Some points, each followed by its number:
[ 0.7 -2.1 -0.3  1.3  0.7  0.1 -0.1 -0.5  0.0  1.3  0.8 -1.2 -0.2  0.7 -1.4  0.5  0.5 -0.1 -0.6  0.8 -0.2 -0.4  1.2] 0
[ 0.3 -1.9  0.1  1.2  0.7 -0.1  0.0 -0.8  0.2  1.0  0.9 -1.1 -0.4  0.0  0.0  0.0  0.0  0.0  0.0  0.1  0.0 -0.1  0.1] 1
[ 0.3  0.9  0.0 -0.4 -0.2  1.1  1.4  0.9  1.1 -1.0  0.0  0.4  0.2 -0.3  1.0  0.0  0.0  0.0  0.0  0.1  0.0 -0.1  0.1] 2
[ 1.0  0.1 -0.1 -0.5  0.8  1.3  0.3  0.3  0.5  0.8  0.1  0.3  0.1  0.4 -0.1  0.4 -0.7 -0.7 -0.5  0.8  0.3 -0.4  1.3] 3
[ 0.8 -0.1 -0.7  0.1  0.2  0.7 -0.2  0.2 -0.2  0.3 -0.2 -0.1  0.6  0.4 -0.5  0.2  0.0  0.0  0.0  0.1  0.0 -0.1  0.1] 4
[-0.9  0.5  1.3 -0.7 -0.1 -1.5  0.2 -0.4  0.7  0.5 -0.1  0.3 -0.9 -0.6  0.9 -0.9  0.5  1.1  0.8 -2.4  0.5  1.0 -1.6] 5
[ 0.6 -2.3 -0.5  1.6  0.8  0.0 -0.8 -0.7 -1.0  1.6  0.6 -1.3  0.1  1.2 -2.0 -0.4  0.6  0.3 -0.6  0.9 -0.4 -0.3  1.5] 6
[-0.9  2.9  0.7 -2.2 -0.9  0.7  1.2  0.9  1.1 -2.2 -0.4  1.4 -0.2 -0.8  2.5  0.8 -0.7 -1.2  0.5 -0.1  0.4  0.2 -0.8] 7
[-0.4  1.9  1.5 -2.1 -0.2 -1.0  0.7  0.1  1.0  0.7  0.0  0.9 -1.2 -0.7  1.7 -0.9  0.0  0.6  0.3 -2.6  0.7  1.2 -1.4] 8
[ 0.1 -0.8  0.2  0.5  0.3  0.6  0.8  0.0  0.7 -0.1  0.4 -0.3 -0.2 -0.1 -0.1  1.0 -0.2 -0.8  0.0  0.5  0.4 -0.3  0.2] 9
[-4.6  3.8  0.0 -1.9 -3.0 -3.0 -4.2 -1.2 -4.2 -3.8 -2.6  1.4  0.6 -2.1  0.6 -3.9  1.3  1.5  2.0 -2.1 -1.2  1.9 -2.3] 10
[-1.3  3.1  1.2 -2.7 -1.0  0.4  1.4  0.8  1.0 -2.1 -0.3  1.7 -0.8 -0.7  2.9 -0.2 -0.4 -0.9  0.7 -1.1  0.8  0.9 -1.2] 11
[-0.8  2.5  0.8 -2.5 -0.4  0.6  1.0  0.4  0.7 -0.8 -0.4  1.3 -0.8 -0.5  2.2 -0.3 -0.3 -0.8  0.2 -1.2  0.7  0.7 -0.8] 12
[-0.3 -4.0  2.6  2.5  2.4 -3.7 -1.2 -2.3  0.6  4.5  1.5 -1.7 -2.0  0.4 -2.2 -2.3  2.2  3.6 -0.1 -5.3  1.2  1.3 -1.8] 13
[-0.4 -1.9 -1.6  2.5 -0.9 -1.2 -2.0 -0.6 -2.0 -0.9 -0.5 -1.3  1.4  0.2 -2.2  0.0  0.6  0.5  0.0  1.9  0.0 -0.1  0.1] 14
[ 1.5 -0.3 -1.3  0.6  0.1  1.0 -0.2  0.5 -0.3  0.1 -0.1  0.0  1.0  0.6 -0.6  0.9 -0.9 -0.3 -0.5  2.5 -0.5 -1.2  1.4] 15
Which two points above are nearest to each new point by angle, seen from the average point of the numbered points? Their numbers follow each, nearest first.
[-0.4 -0.2  0.9 -0.1  0.2 -0.2  1.2 -0.3  1.3  0.6  0.3 -0.3 -0.9 -0.4  0.6  0.5  0.4  0.0  0.2 -1.2  0.8  0.4 -0.8] 5 8
[-0.2 -3.6  0.4  2.3  0.8 -1.8 -0.9 -1.2 -0.6  1.9  0.9 -1.6 -0.7  0.6 -2.2 -0.8  1.3  1.4 -0.1 -1.0 -0.2  0.0 -0.3] 13 6
[ 0.0  0.3 -0.6  0.5 -0.5  0.1 -0.1  0.3 -0.3 -1.2 -0.3  0.1  0.5 -0.5 -0.1  0.6 -0.5 -0.4  0.3  1.2 -0.4 -0.5  0.3] 15 4
[ 0.2 -0.5 -1.0  1.3 -0.5 -0.3 -0.6 -0.1 -0.6 -0.7 -0.4 -0.3  0.8  0.0 -0.7  0.4  0.0  0.0 -0.1  1.1 -0.6 -0.7  0.3] 14 15
[ 0.5  1.4  0.1 -0.9  0.0  1.2  0.9  0.8  0.9 -0.6  0.0  0.6  0.3  0.0  1.0  1.0 -0.8 -1.0 -0.3  0.1  0.0 -0.1  0.1] 2 7
[ 0.6 -1.2 -1.6  1.6 -0.5  0.3 -0.4  0.2 -0.9 -0.9 -0.1 -0.4  1.1  0.2 -1.2  1.1  0.0  0.0  0.0  0.1  0.0 -0.1  0.1] 14 4
[-0.1 -0.6 -1.7  1.0 -0.6 -1.0 -2.6 -0.7 -2.6  0.1 -0.7 -0.7  1.0  0.2 -2.0 -1.4  0.6  1.1  0.0  1.2 -1.3 -0.1  0.1] 14 6
[-0.2  1.9  0.1 -1.4 -0.5  0.9  0.8  0.7  0.5 -1.4 -0.1  1.0  0.2 -0.4  1.4  0.6 -0.6 -1.0  0.1  0.4  0.0 -0.1  0.1] 7 2
[-0.4  1.2  0.1 -1.0 -0.2  0.6  0.4  0.5  0.2 -1.0 -0.2  0.6 -0.1 -0.4  0.9  0.3 -0.4 -0.7  0.0  0.1  0.1 -0.2 -0.1] 7 2
[-0.3  0.1 -0.4 -0.5 -0.2 -0.4 -1.1 -0.6 -1.2  0.1 -0.4  0.0 -0.1  0.1 -0.5 -1.1  0.2  0.3 -0.1 -0.3 -0.1  0.2  0.4] 14 10
[ 1.7 -2.9  0.9  1.6  2.2 -0.2  0.4 -0.6  1.0  4.0  1.3 -1.4 -1.0  1.0 -1.7 -0.3  0.4  0.0  0.0  0.1  0.0 -0.1  0.1] 1 0
[ 0.1  0.5 -0.8  0.3 -0.6  0.6  0.2  0.6 -0.3 -1.3 -0.4  0.2  0.7  0.0  0.2  0.7 -0.6 -0.6  0.2  1.6 -0.4 -0.6  0.4] 15 4
[ 0.6 -4.2  1.1  2.4  2.3 -2.0 -0.6 -1.3  0.2  4.0  1.5 -1.7 -1.3  0.8 -2.5 -1.4  1.4  2.2 -0.7 -2.6  0.6  0.4 -0.3] 13 1
[-0.9  1.7  0.1 -1.3 -0.3  0.3  0.1  0.3 -0.2 -1.6 -0.6  0.8 -0.1 -0.5  1.1 -0.2 -0.2 -0.5  0.3 -0.1  0.2  0.2 -0.2] 7 11
[ 0.2  0.2 -0.7  0.6 -0.4  0.4  0.1  0.3 -0.3 -0.9 -0.1  0.3  0.9  0.0 -0.1  0.6 -0.5 -0.5 -0.1  1.2 -0.4 -0.6  0.3] 15 4
